(in the rows, 128 means zero)
First come named turns, each shown by rows before and after it. For each pair of rows after them, which turns, in which order, take the first row to the second? The first pair is done for you.
turn J_514:
[146 123 169 163 141 134 172 178 104 120 169 110 153 150  80  83 113 137
 133 118 115  96 132 143] => [131 131 173 108 192 176 136 148 178  87 121 119 132 171 108 118 154 132
 134 115 121 130 154 119]
[125 125 102  77 161 143  92 106 200 134  94 127 139 134 147 171 167 104
 120 127 127 137 115 125] => [129 113  73 124  74 104 117 125 133 177 138 122 168  87 119 140 110  92
 126 119  94 118  90 145]
[135 125 115 154 136  95 149 134 106 130 169  99 154 127 125 110 117 129
 124 128 171  93  99 149] => [126 132 126 110 183 129 123 113 163 102 134 107 134 150 145 136 154 130
 124 127 182 117 116 130]
turn J_43:
[136 148 119 153 120 116 105 113 135 108 151 146 139  95 148 143 131  98
 139 143 184 157 138  97] => [125 143  93 143 132 132 119 116 152  96 146 125 147 120 152 134 132 102
 152 143 189 147 119 100]
[138 131 163 153 116  85 115 117 106 138 146 141 134 100 135 124 148 122
 120 123 152 117 113 141] => [131 135 125 151 135 100 134 119 118 128 143 115 146 128 150 120 148 133
 137 137 164  97  86 144]
[139 131 146 107 159 138  94 101 166 130 108 131 144 125 135 149 159 116
 133 122 211 136 114 138] => [135 126 152  99 158 141  93 102 167 128 108 132 146 123 127 143 162 116
 133 110 206 137 121 138]
[115 132 172  96 132 144  51  78 112  81 145 174 118 120 101 122 128  73
  98 130 122  94 145 161] => [134 152 154 129 141 127  56  73 105  90 151 168 120 131 137 138 121  78
  97 178 144  76 116 168]
turn J_109:
[145 144 153 134 142 133 149 143 124 120 130 134 113 159 137 123 133 152
 119 142 127 119 149 120] => [149 150 155 141 133 120 138 135 119 128 129 140 110 147 144 133 132 146
 116 152 129 124 148 121]
[141 125 172 135 135 122 120 128 126 137 129 160 107 123 125 138 145 130
 109 134 127 152 164 108] => [135 121 173 128 132 125 117 126 125 136 132 161 108 117 116 130 145 125
 111 122 129 153 167 110]
[129 116 119 127 140 131 141 134 128 113 138 115 144 144 137 118 123 123
 138 129 131 122 123 135] => [136 124 121 135 142 129 141 134 125 118 138 118 139 146 143 127 125 124
 133 141 133 124 123 134]
turn J_814:
[144 135 105 165 109 133 147 132 118 162 114 133 116 140 123 121 111 142
 114 146  90 140 126 109] => [144 134  99 173 104 124 142 125 113 165 123 129 123 130 124 117 108 135
 114 143  98 135 116 114]
[103 113 165 133 148 117 119 140 130 121 146 133 134 118  87  97 130 124
 137  94 151 125 145 128] => [ 98 112 139 130 155 118 120 133 137 119 147 115 146 124  99  96 128 123
 147  98 166 114 123 132]
[114 130 144 155 149 167 126 112 146 126 121 119 144  85 153 159 131 134
 108 162 134 132 111 136] => [117 132 158 154 149 170 126 118 147 126 115 128 138  88 148 162 133 139
 107 161 125 139 122 132]
[125 137 157 107  94 127  82 108 152 140 113 162 118  78 130 159 128 105
 121 118 101 184 156 115] => [115 133 111 116  90 109  79  88 149 142 133 130 149  61 139 150 116  85
 132 117 139 158 108 138]
turn J_283:
[ 92 106 108  91 132 159 138 129 153 107 124 103 151 136 102 102 132 120
 160  69 119 133 123 127] => [ 94 107  98  96 113 162 142 135 150 116 123 108 150 131 105 106 120 121
 163  77  99 137 121 124]
[123 144  73 127 130 132 136 129 150 141 130  94 160 136 147 116 129 127
 145 114 132 104  84 146] => [122 143  88 122 150 132 132 123 153 134 132  91 161 143 144 111 140 124
 140 105 151  99  90 148]
[126 129 150 153 119 126 132 141 123 120 145 150 118  93  89 128 119 136
 111 100 160 138 131  89] => [128 130 141 155 105 126 136 144 121 126 145 154 118  90  90 130 112 137
 115 106 146 140 129  86]
Then:
(2 to 3 turns a pair)
[135 144 122 124 165 100 128 115 120 127 133 112 109 139 168 133 139 123
 128 141 190  93 111 135] => [116 118 159  86 146 117 115 121 126 119 126 128 106 116 116 111 149 110
 125  72 159 117 158 125] => J_43 J_43
[127 144 156 108 113 142 118 144 149 118 143 110 173 139 107  71 108 133
 137  88 103 129 105 170] => [142 153 184 129 138 111 102 127 138 122 154 117 165 133 122  83 121 127
 118 106 145 119 102 179] => J_43 J_514 J_814
[109  91 119 104  72 135 110 126 140 129 158 142 139  81 114 166 128 117
 140 101 105 126 129 138] => [120 106  97 124 120 121 115 113 148 117 165 115 148 111 155 176 137 124
 139 143 163  96  88 152] => J_43 J_43 J_283
[132 126 135 146  82 119 128 146 105 157 135 146 131 104 107 131 112 126
 120 120  94 139 145 132] => [131 133 130 127 108 155 142 159 130 139 110 146 119 143 120 138 126 145
 127 135  80 145 156 116] => J_814 J_814 J_814
[124 101 167 118 142 150 153 146 130 109 146 137 119 139 111 107 139 126
 121  98 120 136 156 128] => [114  96 120 125 108 136 150 133 123 123 162 117 144 111 114 102 118 104
 135  91 122 125 120 143] => J_514 J_514 J_814
[108 140 128 133 159 138  97 149 143 122 118 186  96 171 146 152 127 153
 130 194  68 180 146 124] => [112 138 111 166 194 108 119 147 119 118 152 143 122 193 157 128 124 159
 129 207 140 124  97 155] => J_814 J_514 J_43
[129 134 106 135 111 120 121 114 128 136 123 117 140 128 141 140 104 122
 131 143 131 125 106 131] => [135 139 133 130 113 127 117 121 130 135 110 140 123 132 138 151 112 127
 124 147 111 142 131 119] => J_814 J_109 J_814
[129 131  94 131 146  95  77  67 145 124 160 102 130  87 170 166 140 110
 108 114 200 113 114 140] => [105 112  60 108 146 125 107  89 157 105 156  73 153 112 149 131 132 117
 131  85 187  99 103 143] => J_514 J_43 J_109
[135 147  67 124 120 132 142 133 139 163 110 103 133 142 147 140 118 119
 154 167 104 132 113 123] => [125 137 105  98 105 148 131 142 145 159  97 124 120 132 114 129 128 118
 149 131  72 159 160 108] => J_109 J_43 J_814
[116 130 106 110 133 140 117 110 167 123 123 127 119 120 148 147 129 117
 142 124 135 142 129 124] => [124 125 112 137 128 112 124 110 135 132 150 114 134 109 141 129 118 111
 134 119 164 118 112 146] => J_514 J_283 J_283
[121 130 125  99 152 177  96 134 148  98  82 155 115 166 123 149 146 107
 137 124  77 135 184 103] => [130 119 117 162 156  96 100 112  83 115 152 110 159 131 119 114 130  85
 122 117 183  64 118 158] => J_814 J_814 J_514
[105 126 153  79 188 143  73 124 194  91  93 103 132 127 111 108 187 121
 129  60 183 128 138 112] => [169 168 218 168 169  79  69 139 124 139 115 154  91 108 136 145 173 139
  88 141 177 132 153 113] => J_109 J_814 J_43
[112 136 136 136 158 132 140 125 100 147 131 123 128 159 151 133 101 146
 143 149 117  93 147 113] => [105 131 128 116 125 138 114 109 115 154 118 140 124 127 148 148  97 126
 149 133  88 122 156 102] => J_814 J_514 J_514
[135 139  92 115 128  92 144 151 133 142 125 131 149 127 159 158 161 129
 167 161 124 154 104 118] => [118 120  88  92 130 111 161 166 139 129 126 114 162 139 133 131 163 134
 174 124 121 147 110 121] => J_514 J_43
[150 142 145 147 152 101 104 103 124 138 133 127 124 121 162 166 147 123
 115 158 171 121 102 135] => [119 127 116  88 135 168 120 126 171 119  94 129 120 145 142 156 145 135
 140 128  96 154 131 106] => J_43 J_514 J_814
[151 140 182 102 134 128 146 144 139 117 142 126 134 137 109  95 116 150
 122  94 115 129 160 112] => [171 165 155 139 146 107 154 141 131 127 150 118 133 152 150 118 108 158
 121 155 142 109 124 124] => J_43 J_43
[127 117 190  97 172 104 113 120 117 117 127 138 130 112  95 116 169 116
 109  92 169 126 154 140] => [102 101 147  72 138 126 116 119 134 118 123 124 148  98  83 104 154 103
 131  65 142 133 142 137] => J_514 J_109 J_814
[151 128 105 124 118 135 176 146 104  98 131  84 181 106 129 113 124 123
 135 115 156 115  95 136] => [145 117 157  90 136 150 152 142 123  82 115 111 162  99 109 115 153 119
 120  78 150 143 144 118] => J_514 J_43
[155 133 108 129 139 143 131 119 163 136 136 126 128 126 139 134 130 164
 108 143 132 125 110 129] => [156 135 113 126 124 147 129 124 162 140 130 138 120 117 133 136 124 162
 107 139 108 137 124 121] => J_514 J_814
[115 124 119  97 122 172 114 142 136 105 115 121 131 149  96  89 136 118
 164  94 100 143 151 126] => [140 129 146 146  82 123 110 147  84 138 145 140 128 110  89  92 117 110
 145 107 100 137 151 140] => J_514 J_814 J_43
[133 148 104 140  88 142 152 140 127 149 106 136 106 143 153 158 102 138
 142 180  67 140 124 107] => [150 154 133 166  92 110 144 138  97 159 126 144 103 128 154 159 103 135
 123 188  93 131 127 119] => J_514 J_109
[116  89 130 134 165 110  69  86 119 122 120 145 146  81 101 139 157 104
  92 105 166 116 137 129] => [110  88 118 118 179 127  71  85 137 111 110 140 142  97 107 141 165 109
  97 105 166 117 134 123] => J_814 J_43
[144 128 141 149 128 133 157 149 101 122 128 130 124 155 126 120 115 152
 122 144 112 115 137 127] => [131 131 129 122 164 147 137 123 143 104 111 118 126 164 146 136 138 144
 127 141 141 120 128 124] => J_814 J_814 J_514
[119 136 134 111 132 165 149 152 136 107 130 102 120 167 125 105 116 151
 151 116 116 112 122 126] => [136 149 156 124 132 163 143 154 132 115 123 124 100 168 135 125 118 158
 142 137 103 123 137 119] => J_109 J_43 J_109
[137 123 135 136  77 121 111 114 104 158 146 150 118  70 114 136 106  95
 118 123 123 148 119 127] => [128 130 118 106 168 154 109  97 162 114 120 121 116 131 152 149 146 108
 126 140 181 136  99 124] => J_514 J_814 J_514
[120 112 127  81 205 124  76  57 174  88 144  81 138 105 134 104 175  78
 132  71 241 101 119 152] => [151 132 220  87 204 129  61  76 165  98 118 153  78 111 130 138 192 100
  99  93 187 151 197 118] => J_814 J_43
[ 93 108  99  96 115 119 118 159 137 100 107 119 139 141 123 149 127 125
 137 121 135 123 140 116] => [109 110 123 129 114  84 118 160 102 111 131 121 141 125 116 138 123 123
 120 125 162 106 137 131] => J_43 J_814 J_514
[104 104  76 116 109 149 193 177 142 132 133  79 203 159  94  37  79 135
 127 167  95 104 120 126] => [106 111 114  80 124 186 174 180 178 118  95 115 166 175  94  65 108 148
 122 165  56 150 170  92] => J_814 J_514 J_514
[148 112 178 143 113 116 127 168  87 176 142 148 102 126 125 105 116 132
 119 107 100  91 120 121] => [134 112 135 126 158 113 109 130 126 153 145 107 129 132 156 110 134 115
 128 105 172  67  69 138] => J_514 J_814 J_814
[131 164  88 147 144 116 150 125 121 138 130 114 148 126 174 150 126 134
 140 165 135 124  84 137] => [147 166 158 154 125 110 140 142  95 150 126 160 117 107 147 153 130 140
 116 153  96 152 142 121] => J_814 J_814
[ 93 119 106  85 121 135 140 146 158 104  92 104 144 151 114 126 134 150
 160  96  85 127 126 119] => [103 117 117 110 101 120 160 167 121 119 110 105 147 148 100 109 118 158
 156 100  74 116 128 128] => J_514 J_814
[132 146 126 138 185 130 145 130 153 106 125 115 117 179 167 144 152 143
 124 159 169 112 108 127] => [126 141 146 112 110 139 107 119 162 130 102 170  95 115 143 164 143 118
 121 130  86 173 155 100] => J_814 J_514
[ 98 115 135 115 161 104 119 132 116 121 132 137 142 142 112 150 135 143
 102 114 126 117 130 133] => [ 93 116 117 104 157 119 124 133 129 115 123 135 145 150 117 154 134 146
 111 118 110 122 128 125] => J_514 J_109 J_109
[147 124 142 152 146 114 144 144 104 126 146 121 132 139 131 120 126 144
 119 134 150  99 131 145] => [130 129 128 101 150 154 118 125 159 111 106 133 117 138 145 147 142 135
 130 126 121 137 148 121] => J_814 J_814 J_514
[116 154 227 185 154 115 163 181  37  92 139 136 100 151  86  90 110 157
  94 105 129 100 165 130] => [107 155 167 180 184 138 190 186  59  74 135  95 121 196 110  79 106 173
 116 128 150  74 122 136] => J_43 J_43
[147 139 149 150 130 128 117 138  90  98 127 152 112 123 130 118 147 152
 106 146 141 143 142 141] => [141 135 136 147 118 114  98 116  95 103 135 148 121  94 131 123 145 131
 110 137 153 143 129 144] => J_514 J_814 J_514
[120 126 112 119 135 110 105 107 128 132 142 124 149 110 138 112 131 129
 112 168 124 127  92 112] => [121 125 126 111 158 113 104 108 135 121 140 122 146 120 133 112 142 134
 110 159 139 125  99 114] => J_109 J_514 J_514
[152 144 138 169  58  80  96 129  78 152 169 158 147  87 156 146 104 105
 106 132 162 102 137 145] => [151 156 134 141 162 119 103 121 132 101 143 129 143 168 192 155 148 134
 111 155 222  82 127 141] => J_514 J_43 J_109
[152 145 160 137 150 132 145 156 117 129 121 129 110 162 136 130 132 146
 122 153 141 125 149 129] => [146 151 150 120 160 135 116 127 146 124 111 129 109 148 151 151 147 127
 122 152 155 138 142 128] => J_814 J_514 J_43
